In the data rows, the value 128 means zero.
Every row has a hidden score. How much higher is the second row's score than the first row's in each pair? 15 means about the same, 30 much higher and 0 much lower. The score is a weighted sum of the row's numbers plus the product of two more (or one squared), each taken from its middle value.
[155 102  81  92 119 159 142 130 129 151 141 134  65  79 165 128]
[125 177 118  90 106  88  94  46 169 187 127 111 138 135 145 172] 27
[158 147 145 147 155 110 161 132 131 107 113 124 135 136 126 122]
[147  72  84  86  77 120 142 138  97 100 172 156  80  94 151 106] 19
[125 136 113 167 164 145 138 144 149 117 118 111 136  99 126 106]
[134 141 125 145 140 151 106 142 133 148 109 121 131 154 117 129] 16
[150 145 116 127 171 144 153  96 166 151 115 118 114  94 161 155]
[103  93 161 137  63  99 105 154  92 108 152 135 105 158 110 101] 18
[141 137 111 173 158 172 139 127 134 116  99 123 103 128 149 168]
[136 131 109  81 117 121 122  84 165 174 152 141 143 115 136 154] 16
[127 122 167 124  94 102 119 122 134 127 111 178  95 173 125 139]
[ 52 126 168 169 127 116 110 162 130 112 137  84 138 128  80  76] 9
[150 170 130 130 168 115 132 101 160 129 121 136 160 112 130 148]
[116 183 130 108 117 108  77 123  96 156 115 158 160 184  94 159] 19
[111 142 132 121 149 118 110 115 149  83 135 124 196  94 143 139]
[108 122  90 126  97 130 127  97 112 121 148 118 117 116 166 168] 18
[125 117 131 137 119 123 109 127 145 119 145 137 144 126 120 115]
[124 123 103 145 130 137 101 135 134 143 135 125  98 153 137 142] 17
[130 118 128 128 138 159 131 143 146 121 136 140 134  99 124  97]
[165 128 110 113 130 133 138 155 112 139 120 143 119 126 136 159] 19
[141 106 109  70  92 104 140 117 106 114 145 163 106 130 157 159]
[164 114 110  87 100 130 150 116 116 141 129 160 114 125 169 147] 17
[172 122 194 133 103  96 122 123 137 104 121 185 146 148 135 154]
[134 142  99 136  88 141 165 125 107 119 135 120 109 106 132 108] 11
[138 145 104 110  99 124 132  75 156 165 141 134  82  74 159 158]
[169 129  76 108 154 158 173  72 163 156 137 126  82  62 189 124] 9
[161 110 134 125 131 118 139 112 137 101 121 132 153 149 141 132]
[131 113 127 120 126 131 133 150  98 114 123 135 113 151 124 140] 18
[136 153 123 145 149 136 139 120 142 113 102 127 142 125 138 138]
[ 99 126 161 122 139 138 149 127 141 115 137 123 160 108  99  72] 15
[121 138 133 161 157 145 125 147 144 127 118 112 127 115 115  95]
[176  94 111 118 137 153 140 119 143 129 128 131  84 108 171 128] 16
[ 82 107 150 139  73 114 104 109 149 125 133  99 121 142 136 137]
[131 128 163 118 132 132 144 133 120 113 121 127 142 119 108  99] 4
[137  96  80 107 111 140 127 102 144 128 151 128  70 108 173 135]
[ 93 149 130 139 144 100 143 127 152  98 115  92 170 110 128 116] 15
[126 134 127 163 143 130 118 140 154 121 112 127 134 134 127 116]
[112 150 153 138 134 136 123 145 152  98 121 127 169 121  94 103] 10
[152 122 103 115 132 138 112  81 155 168 148 138  84  84 177 165]
[158 112 153 123 134 138 141 129  96 156 121 121 103 151 130 130] 13
[128 172 111 100 124 127 100  86 151 177 129 116 131 125 125 152]
[112 114 161 147 105 112 103 141 125 125 131 121 118 118 126 121] 28
[175  89  93 103 125 150 158 115 135 127 161 132 106  72 171 113]
[122 119 106 139  87 117 157 130 111 100 157 130 100 106 128 112] 15
[123 148 111 119 130 116 110  80 179 167 133 122 135  97 159 140]
[144 101 109 124 134 170 159 112 124 147 113  99  85 130 161 145] 9
[131 134 111 120 172 153 127 110 144 137 110 137 108  88 157 156]
[110 154 115 113 108  87  93  59 177 143 155 114 143  97 153 142] 25
[160 147 125 131 150 149 166 107 144 137 125 119 104 120 141 106]
[136 139 116 138 136 121 107  93 180 122 134 130 139  96 139 138] 19
[100 162 157 104 130 124 104 145 123 139 105 161 192 143  77 139]
[131 125 129 101 117 115 110 134 134 152 141 134 115 126 130 131] 7
[141 133 150  80 108 129 124 129  98 154 135 159 153 135 102 147]
[167 113 105 129 145 146 121 112 160 129 136 132 116 103 152 127] 4
[161 105 128 147 154 155 142 146 141 111 115 123  90 109 140 111]
[161 123 104 105 134 143 155 104 122 149 128 133  84 102 163 152] 13
[121 139 142 123 107 108 111 111 146  92 131 143 146 111 134 126]
[161 131 141 123 132 118 166 117 114 107 132 140 151 122 143 130] 16
[128 108 129 102  99  95 124 124 123 143 163 135 121 139 127 135]
[158 108 141 110 109 125 122 141 105 147 137 171 116 155 126 160] 20
[114 139 132 128 117  95 118 110 165 128 134 140 140 130 121 109]
[131 122 146 100 124 122 129 122 109 124 132 137 150 141  97 113] 16
[ 79 133 128 137 110 114 106 180  69 155 122  96 117 180  84 122]
[ 80 131 141 157 123 125 123 143 152  94 155  93 156 122  87  70] 6
[142 118  99 128 147 156 156 118  91 163 121  93  79 135 160 162]
[122 149 144 127 130 128 100 137  85 153 121 115 141 184  96 161] 15
[ 77 116 144 186 151 150 137 167 149  92 132  63 146 121  92  48]
[133 146 135  95 132 139 133 110 146 133 123 132 158 130 128 138] 18
[146 140 114 122 154 113 130 126 147 110 123 137 166  97 141 136]
[112 123 136 171 143 140 125 158 130 106 127 118 145 125 115 101] 14
[119 145 119 130 113 115  93 123 123 160 132 126 120 146 114 121]
[129 114 127 152 144 153 150 134 120 123 128  98 112 147 128 123] 9
[116 125 134 114 125 112  99 115 122 142 137 151 154 140 104 138]
[138 119 144  97 132 134 129 138 133 132 127 144 113 111 124 121] 13
[116 142 132 167 143 105  99 102 170  58 116 144 144 135 139 125]
[132 115 182  83  70 101 138 130 122 133 120 180 111 154 127 144] 11
[121 112 132 114 145 133 104 127 146 133 144 154 139 110 115 115]
[136 131 108  90 105 108 137  43 172 119 132 128 104  88 196 169] 23
[ 74 110 146 147  42 110 133 176  85  70 163 138  99 121  91  68]
[140 149 119 154 157 144 119  88 154 119 116 122 127  94 163 158] 19
[103 162 166 153 180 166 129 173 108 123  65 120 173 162  85 121]
[126 138 121  93  97 122 114 120 139 135 125 138 175 132 102 128] 16
[129 144 141 113 141 140 125 125 146 146 113 138 133 114 120 131]
[162 115 105 143 142 140 117 115 145 129 128 127  97 116 149 126] 19
[157 118 120 129 139 145 156 124 137 113 137 125 128 111 132  98]
[ 80 104 137 164 117 119 107 162 122 122 131  76 119 139 108 106] 22
[117 146 140 117 130 118 118 116 169 115 120 125 155 114 121 113]
[141 122 109 115 130 116 150 115 144 125 143 123 137 127 147 125] 15
[ 93 138 150 190 159 133 141 165 145  95 121  79 141 136  99  74]
[140 121  85  75 128 115 157  81 157 154 143 115  99  60 182 135] 16
[153 114 125 105 131 126 147 146 112 136 135 131 144 120 128 121]
[107 137 129  99  97 102 105 136 116 153 152 118 144 144 104 119] 9
[153 128 121 132 148 121 156 137  79 143 120 123 117 149 134 144]
[ 80 132 146 155 127 137  94 180  67 123 124  96 133 155  69 121] 12
[135 135  95 112 137 116 136  91 149 137 142 120 120  80 159 135]
[128 138 111 110 110 125 119 127 114 109 121 141 159 129 128 154] 17
[103 109 134 129 119 143 115 156 117 105 139 113 148 123  99  95]
[108 127 147 123  87 112 138 153 108  99 125 136 143 154 113 115] 15
[121 142 157 119 149 122 153 102 124 135 119 116 154 140 113 121]
[121 124 111 183 149 151 119 115 150 123 115 108  87 128 157 141] 25
[ 76 107 126 101  70  99 109 124 115 135 145 122 125 115 133 143]
[132 147 102 106 123  97 119  96 143 147 139 139 150 119 144 131] 15
[147  96 111 114 134 140 162 140  83 148 134 105 103 136 132 128]
[126 123 111 160 132 145 120 138 139  86 139  98 142 117 122 110] 5
[167 118 134 114 143 130 168 132  92 130 126 140 118 106 147 149]
[109 120  94 162 114 120 140 158 106 105 143  98 120 131 135 127] 9
[ 58 132 159 160 127 132 145 189 105 100 110  97 153 139  86  82]
[155 133 193 144 114 106 125 151 141  94  91 184 132 172 124 135] 24
[122 132 147 105 117 107 101 122 116 171 151 178 148 125 110 135]
[ 90  96 126 142  71 124 118 158  91  77 165 106 131 142 110  79] 5
[125 142 155 143 165 129 127 126 147 121 106 122 148 124 118 124]
[163 116 179 123 103  96 131 140 117  96 115 207 130 154 133 156] 17
[153 127  79 111 140 143 143  79 170 130 157 127  98  77 156 120]
[146 157 110 131 139 138 118 129 122 100 100 133 165 134 131 157] 17
[169 114 138 122 132 127 158 122 114 106 129 151 124 123 144 139]
[116 112 140 121 100 109 105 131 131 118 134 141 116 112 130 144] 18
[154 121 153 128 148 139 153 133 117 134 113 133 119 108 143 133]
[ 77 106 150 188 160 127 112 168 130 100 114  76 131 152 106 102] 21
[ 99 146 162 118 130 115  89 142 142 165 126 147 150 156  86 127]
[133 138 131 125 110 105 128 131 136 120 156 124 149 130 107 106] 12
[112 140 169 118 127 118  90 140  99 145 127 159 149 162  74 134]
[151 129 135 126 103 136 120 133 158 126 113 148 105 137 134 121] 13
[116 154 164 123 151 114 136 135  94 142 103 129 161 159  96 123]
[164  78  75 107 112 139 163 123 132  92 162 114 104  74 165  98] 11
[ 91 118 127 130 114 106 127 124 128 105 157 129 128 104 116  92]
[114 159 125 159 131 132 100 129 140 129 111 127 138 169 107 136] 16
[119 159 147 113 141 114 138 151 135 151 108 156 143 144 103 104]
[120 127 137  96 116 128 109 132 139 129 144 154 142 122  95 103] 13
[139 116 130 115  99 113 123 135  96 120 138 136 145 171 118 138]
[154 115 117 128 140 133 139 144 113 113 142 140 120 119 141 125] 15
[ 54 121 135 138 115 111 142 169 115 123 166  85 142 114  85  67]
[163 107 105 125 128 149 153 113 123 136 131 139 110 101 159 138] 18
[ 89 168 145 126 158 126 125 139 143 137 103 103 175 152  94 109]
[143 126 109 126 150 141 138  96 160 113 164 118 139  92 141 130] 13
[116 150 129 118 121 117 114 128 116 135 125 119 162 160  99 118]
[163 108 125 134 124 122 121 134 145 115 143 150 117 118 142 138] 16
[ 87 136 135 138 133 129 124 174  80 140 122  89 139 174  74 106]
[114 123 131 144  84 124 128 138 114 101 122 139 126 130 131 118] 11
[135 139 117 108 153 147 109 116 128 133 135 144 140 108 124 153]
[116 132 104 126 176 148 120 115 158 135 116 123 144 104 137 146] 12
[130 116 135 117 106 108  82 124 127 157 130 149 112 139 130 145]
[141 132  91 151 131 141 150 112 135 126 134 134  98 103 161 159] 6
[ 57 114 148 132 112  97 120 154 122 118 157 108 146 111  91  78]
[120 133 151 137 129 135 104 140 144 128 121 124 147 129 116 129] 16
[107 143 120 131 140 119 107 132 131 121 112 130 150 161 110 123]
[127 162 128 123 152 118 110  74 193 157 132 133 138 107 142 151] 20
[173  97  89  95 126 152 125 119 129 123 153 136  89 111 162 145]
[120 137 132 162 127 124 106 138 160  90 107 144 137 167 116 133] 16
[ 92  96 142 133 107 106 113 151 109 120 140 112 138 128 110 108]
[147  99 113 120 121 143 128 106  96 133 135 104 101 130 149 146] 14
[128 122 108 152 139 151 144 152 135  93 132 115 151  95 132 102]
[156  94 107  83  85 118 120 114 143 113 142 168  95 119 171 164] 14
[128 152 134 166 146 144 133 120 157 113 106 132 140  95 131 124]
[114 134 130 108 141 140 117 112 144 131 126 141 158 129 116 141] 15
[139  98 159 125 110 111 108 139  95 124 117 181 106 183 125 162]
[132 145 108 103  98 119 116  68 164 157 155 133 103  81 162 162] 12
[ 59 139 148 134  97  88 109 113 147 102 157 113 138 122 106  99]
[148 127 160 139 134 133  97 136 107 118 119 159 100 160 124 168] 21
[133 113  88 151 146 143 137 129 123  90 120 124 140 123 149 139]
[154 127 153 102 125 114 142 165  90 161 128 159 109 148 128 156] 21
[ 97 119 137 144 122 112 103 148 136 122 143 123 132 147 110 101]
[102 135 134 172 117 125 121 119 133 118 129 107 102 140 161 168] 24
[119  88 139  96  51 103 138 156  95 143 153 148 114 168 115 107]
[ 92 154 142 175 173 154 140 144 157  96  91  93 173 131 123 114] 4
[151 144 122 146 135 123 121 107 147 112 119 129 155 122 141 133]
[142 111 129 101 132 132 154 132  81 142 128 138 116 157 134 159] 22
[111 132 110 121 117 115 112 163  90 150 126 117 135 171  94 126]
[152 122 118 132 142 139 126  94 150 109 118 129 115 119 160 141] 11
[121 155 131 160 157 151 108 156 127 106  83 131 150 142 126 144]
[140 122 105 133 153 155 151 139  97 133 118 112 117 121 134 130] 20
[105 133 149 110 112 123 100 131 154 131 131 140 139 139  91 102]
[133 126 133 158 150 154 147 130 129 128 111  84 128 133 137 122] 15
[145 152 127 153 141 153 129  86 187 119 131 122 140  98 134 118]
[157 139 118 105 135 133 136  98 171 173 132 138 104 118 133 126] 20
[154 136 120 126 140 145 156 106 171 119 131 121 139  97 150 115]
[138 145 109 109 153 121 108  91 157 162 146 146 139  91 144 153] 20
[144  87  99 129 106 139 115 134 133 115 155 139  70 120 142 127]
[149 110 134 117 144 145 159 158  89 166 119 123 103 152 120 125] 21
[159 110 112 111 132 130 175 130 121 140 126 126 115 136 141 135]
[122 152 149 112 146 130 129 128 159 121 140 145 148 140  90 105] 11
[104 118 142 164 127 120 137 169 131 110 145 104 149 130 111 102]
[150 142 133 129 134 104  93 111 168 146 138 139 125 136 127 133] 27
[ 92 135 139 147 106 113 131 159 132 131 130 113 131 139  98  86]
[118 103 141 111 113 130 129 129 121 137 116 118 103 124 146 144] 19
[117 122 152 135 130 133 134 148 117 136 120 112 142 147 100  98]
[133 135 134 121 114 110 140 140 121 127 126 144 145 121 108 121] 19
[172 118 121 108 126 143 117 125 123 161 139 158  94 129 145 156]
[101 115  84 150 133 156 125 141 109 140 119  94 110 105 160 156] 11
[148 112 126 145 154 144 147 115 107 114 120 114 131 115 149 129]
[139 136 121 100 107 104 121 102 163 147 142 144 166 118 137 113] 14
[143 151 128 172 173 143 169 151 144  79 101  92 175 127 146 113]
[134 111 155 110 102 112 126 154 113 136 117 174 122 152 119 145] 25
[155 124  83 109 116 135 126  64 154 151 137 141  95  74 190 186]
[140 112 137  89 128 134 157 142 110 149 122 142 134 127 118 111] 22
[143 147 162 128 150 134 157 140 121 129 109 122 146 133 105 101]
[113 148 104  85  82 101  86  95 120 159 162 123 136 124 124 155] 12
[125 152 130 178 173 128 134 114 158  89 107 102 158 122 143 132]
[126 102 139 124  82 102  99 142  92 143 150 131 106 157 106 135] 19
[118 133 113  92  77  80 105 117 108 135 151 120 153 141 122 134]
[128 133 143 108 125 147 133 146 119 146 127 129 129 137 104  92] 18
[140 116 114 153 151 152 134 122 109 139 119 104  96 147 144 126]
[115 153 137 119 140  99 131 128 146 166 126 136 143 153  94 117] 17
[118 125 146 128 138 115 129 134 140 144 124 126 152 121 116  95]
[126 147 109 118 109  99  89  90 153 142 145 135 107 105 140 145] 23
[149 118  93 101 116 122 122 117 130 126 130 154  99 138 154 135]
[118 115 126 153 127 136 125 140 142 100 126 112 137 112 138 126] 12
[166 113 141  94 111 129 133 149  88 148 132 167 100 184 123 174]
[114  98 141 132  99 123 108 163 121 142 134 126 105 151 113 118] 11
[ 81 126 150 172 139 125 135 171 123 122 130  86 140 138 107  93]
[153 121 120 113 127 126 135 133  86 139 144 128 147 147 125 146] 23
[116 111 117 164 143 136 127 153 118 122 143  86 122 116 131 111]
[147 134 101 124 109 147 126 109 151 120 130 153 140 109 158 145] 15
[132 141 129 124 135 128 115 115 137 136 125 130 145 121 126 142]
[148 120 130 138 159 153 189 164  70 157 122  99 105 135 130 137] 23
[174  87 146 128 111 124 128 134 113  71 122 174 134 143 147 137]
[131 128 135 129 129 153 159 136  88 178 114 103 137 153 120 127] 20
[137 134 134 189 172 141 120 131 153  95 129 129 139 112 129 123]
[ 94 145 152 125 140 130  96 141 130 121 107 146 178 141  90 138] 16
[129 137 124 118 148 157 129 104 173 156 141 137 137  89 134 127]
[100 123 143 138 146 132 137 157 138 121 134 118 154  76  98  87] 18
[139 133  82 160 156 157 130 112 132 127 104  98  99 139 164 161]
[146 118 121 124 122 129 112 139 141 106 135 159 125 131 130 149] 15
[ 72 120 176 142 111 124  94 139 159 101 124 124 161 120  84  81]
[107 127 129 168 151 144 139 157 129 112 115 120 120 114 123 112] 15
[ 99 138 133 104  84 100  84 128  81 162 142 138 145 171  90 147]
[154  92 105  99 124 150 119 137 129 135 133 156  85  97 153 132] 13
[157 136 126 158 145 120 138 112 160 105 144 143 126  91 145 119]
[ 95 141 169 177 132 125 135 152 147 119 124  99 130 149  88  70] 16
[153 115 178 135 112 113 116 145 107 122 108 194 109 159 122 161]
[127 123 127 140 135 133 137 123 120 128 110 126  93 134 143 148] 11
[116 140 123 183 168 145 155 155 121  59  87 116 169 128 141 148]
[107 116 126 139 126 126 133 160 127 124 120 105 134 109 124 110] 18
[ 90 114 149 165  72 107 137 169  99  86 158 108 105 129 103  56]
[147 102 141 103 121 129 158 151  67 162 128 138  88 152 128 138] 23
[117 137 110 103 131 129 112 138 103 159 124 131 143 139 108 148]
[156 114 148 119 105 119 134 144 117  76 119 179 158 132 131 141] 11
[165 144  80 148 147 177 158  97 141 107 113 117  96 103 179 174]
[142 120 100 122 163 149 138 107 138 134 130 131 107 122 150 148] 18
[125 147 142 131 126 112 113 117 155 166 124 129 112 155 119 134]
[139 120 113 138 151 145 143 169 133 104 117 137 113 119 133 135] 9
[160 123  88 137 148 170 156 127 141 122 131 123  95  99 168 132]
[ 87 101 104 136 106 121 113 145 117 112 156 105 145 129  99  96] 17
[151  93 127 123 113 153 157 139 102 110 136 129 117 111 139 113]
[165 133  56  92 138 141 172  90 138 160 157 113  91  81 193 152] 12
[153 130  91 109 115 121 119  57 162 151 152 138 102  75 177 188]
[132 144 148 115 122 118 109 124 107 151 129 141 136 148 101 140] 14
[ 92 139 101  90  75 106 106 144  77 144 160  96 154 176  89 142]
[142 104 121 121 110 113 118 106 124  95 120 175 118 153 163 154] 9
[ 96 135 124 139 136 119 124 137 137 104 135 111 174 116 121 118]
[106 130 123 157 163 152 134 136 114 144 107  80 119 134 124 142] 19
[107 131 154 150 134 138 164 159  91 146 117  82 137 158  96  81]
[125 134 110 133 125 167 144 116 139 122 106 111 143 127 159 138] 10
[122 107 159 101 121 134 126 139 103 168 110 126 122 183  97 117]
[141 146 138 150 142 122 116 112 160 110  98 136 135 111 139 125] 21
[159 120 135 127 139 133 129 131 125 137 125 135 112 126 131 117]
[ 93 121 103 149 121 137 135 146 117 136 134  91 100 115 150 154] 10
[155 115  89 106 122 162 146 125 122 118 128 137 116  97 170 174]
[148 127 137 109 128 132 172 135  93 156 124 116 106 150 124 116] 16
[160 126 114 143 168 128 163 115 133 148 115 129 112  99 163 136]
[129 139 128 161 139 144 136 123 135 112 100 125 116 125 141 128] 12
[143 171  90  88 116 104 100  68 126 186 143 135 138 128 147 170]
[136 112 139 112  98 110 112 111 170 132 128 154 126 128 140 134] 18
[104 115 145 137  99  95  84 128 131 109 157 122 136 130 137 139]
[159 131 109 143 173 138 150 104 146 141 124 124 115 104 164 142] 10
[137 133 125 149 136 139 160 125 118 139 124 109 108 130 133 109]
[129 127 126 120 124 124 110 137 115 109 116 149 154 132 125 158] 16
[126 157 162 152 152 145 117 131 151 132 130 132 141 113 103 104]
[138 149  93  73 105 110 128  67 153 186 165 122 141  82 145 147] 15
[125 178 130 114 126 116 115 116 116 181 117 124 135 144  98 154]
[123 135 154 119 154 120 135 151  91 151 122 122 130 170  95 129] 15
